In the data rows, zero lies at 4.5, halfway between 4 and 5.
Each row below has a hidden score, from 0 to 40, with 20 about the middle. What is it? The score is a weighted sum of the row's numbers plus the product of two more (or one squared), each taken from its middle value.
[5 6 5 3 3 5 6 4 4 3 6 5 7 5 5 4] 20
[7 2 4 6 6 3 2 7 5 4 2 3 4 2 3 4] 20
[5 5 6 4 4 6 5 4 6 4 7 6 7 5 5 4] 17
[6 7 3 3 3 5 6 5 3 3 3 8 6 4 5 4] 15
[5 3 2 3 7 5 1 5 6 4 3 4 4 1 2 3] 15
[4 5 7 5 2 5 5 4 4 4 7 2 7 6 5 4] 36
[7 3 3 6 6 5 2 6 8 5 4 2 4 2 1 5] 21
[7 3 0 3 5 5 0 5 4 3 4 6 5 1 3 2] 19
[4 6 1 3 4 4 6 4 3 4 3 6 5 4 4 4] 15
[6 2 5 6 6 3 3 7 6 4 4 3 4 1 2 3] 19
[5 3 4 7 6 4 3 6 6 5 5 1 3 4 4 5] 20
[4 2 6 4 6 8 3 6 6 3 5 7 5 5 5 3] 23
[2 5 6 5 5 5 6 2 5 6 4 6 3 7 8 5] 17
[7 7 0 2 4 4 7 4 3 3 1 6 5 5 3 3] 25
[1 5 6 5 5 5 6 2 5 5 5 7 3 8 8 4] 21
[6 6 5 4 3 6 5 4 3 4 5 6 7 5 4 5] 18
[7 3 4 6 6 3 2 6 8 5 5 2 4 3 2 5] 20
[3 6 6 4 1 4 5 1 2 5 5 3 7 5 5 6] 18
[3 4 4 5 7 2 2 7 4 5 1 5 2 2 4 6] 25
[5 6 6 3 3 5 6 4 4 3 5 4 7 5 5 5] 18
[5 6 2 3 4 5 7 4 2 4 2 6 6 4 5 5] 20
[5 6 4 5 4 4 6 4 3 5 4 6 5 4 5 4] 17
[5 6 6 3 3 6 5 5 5 3 6 5 7 5 4 4] 16
[4 2 4 5 6 5 3 7 2 4 1 7 4 1 6 5] 17
[6 6 5 4 2 6 5 4 4 4 5 6 7 5 4 5] 13
[6 4 2 5 6 5 2 4 7 5 3 3 3 2 2 4] 17
[4 5 4 4 2 6 5 4 3 4 5 5 7 5 4 5] 17
[2 4 8 6 3 3 5 5 3 5 7 4 3 6 7 5] 26
[5 6 5 3 3 5 5 4 3 3 5 5 7 5 4 5] 18
[4 5 7 5 5 8 5 4 5 5 6 7 6 4 4 5] 17
[5 6 5 4 2 5 5 4 3 4 5 5 7 5 4 5] 15
[2 4 4 4 7 4 5 6 4 3 2 5 3 3 6 3] 21
[3 5 5 8 4 5 5 2 6 6 6 2 3 7 6 6] 17
[6 7 0 4 4 4 7 4 3 6 2 7 4 4 4 3] 15
[1 4 6 6 5 2 6 5 1 5 4 7 4 4 4 5] 25
[7 5 7 5 3 6 6 4 5 6 8 7 7 7 5 6] 20
[5 2 6 2 4 4 6 7 4 4 1 7 3 1 4 4] 38
[5 5 6 2 4 5 6 4 4 3 5 5 7 5 5 4] 21
[2 6 4 3 6 6 6 4 3 3 4 6 3 5 6 3] 27
[8 6 3 5 4 6 6 4 4 6 5 6 5 5 4 4] 22
[4 5 6 2 3 5 5 4 4 3 6 5 7 5 5 4] 24
[3 4 2 4 7 4 3 4 5 5 4 3 3 3 4 3] 27
[5 5 5 5 3 5 6 5 3 5 5 5 6 5 5 5] 18
[6 1 5 3 7 5 3 9 4 4 0 8 2 1 6 3] 20
[2 1 5 5 6 2 3 9 3 2 1 4 2 3 1 2] 20
[5 3 8 5 6 8 2 7 8 4 7 2 5 5 4 3] 39
[7 3 4 7 6 3 2 6 8 6 5 2 4 3 2 5] 17
[7 6 4 5 5 5 6 4 6 8 7 6 6 5 3 4] 15
[2 5 8 6 3 2 5 4 3 5 7 4 3 6 6 5] 22
[5 3 6 6 6 3 2 7 5 5 3 2 4 2 3 5] 18
[6 5 5 4 4 5 4 5 5 4 6 5 7 5 4 4] 17
[4 4 4 7 4 2 4 4 4 6 7 1 3 6 5 6] 24
[4 4 4 7 4 3 4 6 4 5 6 2 3 5 4 5] 21
[5 5 2 5 6 4 3 4 6 5 4 2 3 4 3 4] 17
[2 5 4 2 3 4 7 3 2 4 4 6 6 6 7 6] 21
[5 5 4 5 3 5 6 4 2 5 5 5 6 5 4 5] 21
[1 6 6 5 5 4 5 3 5 4 4 7 3 6 7 4] 12
[5 1 8 5 5 6 1 8 7 4 7 5 3 5 4 4] 19
[7 6 6 4 4 6 6 4 4 5 6 7 6 6 4 5] 28
[8 6 4 4 5 6 6 5 5 4 5 7 6 4 3 4] 29
[7 7 2 2 5 4 5 4 5 4 4 6 6 2 2 4] 24
[5 5 3 4 5 5 4 5 5 5 5 3 5 5 4 4] 24
[5 4 2 4 7 5 2 4 6 5 4 3 3 2 3 4] 18
[1 5 7 5 4 4 7 1 6 4 5 7 2 7 8 5] 20
[3 5 4 7 5 5 4 1 6 6 5 2 3 7 6 5] 20
[5 2 5 6 6 2 1 7 5 5 4 2 4 2 3 5] 16
[7 3 2 5 6 6 2 6 7 4 3 3 4 1 1 5] 26
[2 3 4 3 6 4 5 5 5 3 3 4 3 4 6 3] 26
[5 6 4 1 4 5 5 4 4 3 5 7 7 5 4 4] 16
[4 7 3 7 3 2 6 3 6 7 6 4 2 7 6 5] 12
[2 4 4 3 6 5 6 5 4 3 3 6 3 5 7 4] 22
[4 4 5 8 4 3 5 4 4 6 6 2 3 6 5 5] 22
[4 4 4 7 4 3 4 5 4 5 6 1 3 5 4 5] 23
[7 3 2 4 6 6 2 5 7 5 3 3 4 2 1 4] 18
[7 5 4 3 5 5 4 4 6 5 6 6 6 4 3 5] 20
[5 5 5 3 3 5 5 4 4 3 5 5 7 5 4 5] 17
[2 5 5 2 6 5 7 3 5 4 3 7 3 7 7 4] 20
[4 5 7 6 2 6 6 5 5 5 7 5 7 6 5 5] 16
[5 2 5 7 6 4 2 7 7 5 4 2 3 3 3 5] 16
[4 5 5 2 4 3 6 4 4 2 5 5 6 6 8 3] 34
[1 5 6 4 5 5 5 1 6 5 4 7 2 6 8 3] 17
[6 3 4 6 6 4 2 6 7 5 5 2 3 4 3 5] 19
[6 5 4 5 2 6 6 5 4 5 5 4 6 5 4 6] 18
[2 5 5 4 4 5 7 3 5 5 5 5 5 7 7 4] 28
[2 5 5 2 3 4 5 3 2 3 5 6 6 6 5 5] 21
[5 5 6 4 3 5 4 4 5 4 6 5 7 5 4 4] 15
[3 5 6 7 3 3 5 2 4 7 7 3 3 7 6 7] 22
[4 8 1 5 2 0 6 2 2 6 2 3 4 5 5 4] 11
[1 4 6 4 5 5 6 1 5 5 5 6 3 7 8 4] 25
[4 5 4 5 4 5 5 3 6 6 5 4 5 6 6 4] 22
[4 3 5 7 3 3 4 6 3 5 5 2 3 5 5 5] 22
[3 5 6 7 3 2 5 4 3 5 6 4 4 6 7 6] 18
[6 6 2 0 4 5 7 3 4 3 3 6 7 5 5 4] 18
[5 6 2 2 3 5 6 4 3 4 3 6 7 4 3 4] 13
[7 3 4 6 6 4 2 6 8 5 4 2 4 2 1 5] 26
[7 4 2 4 6 5 3 6 6 5 4 2 4 3 2 5] 21
[5 6 6 3 2 5 5 4 3 3 5 5 7 5 5 5] 17
[6 6 6 5 3 6 6 3 4 6 7 7 5 6 5 5] 22
[2 5 7 5 5 4 5 1 5 4 5 7 2 7 8 4] 18
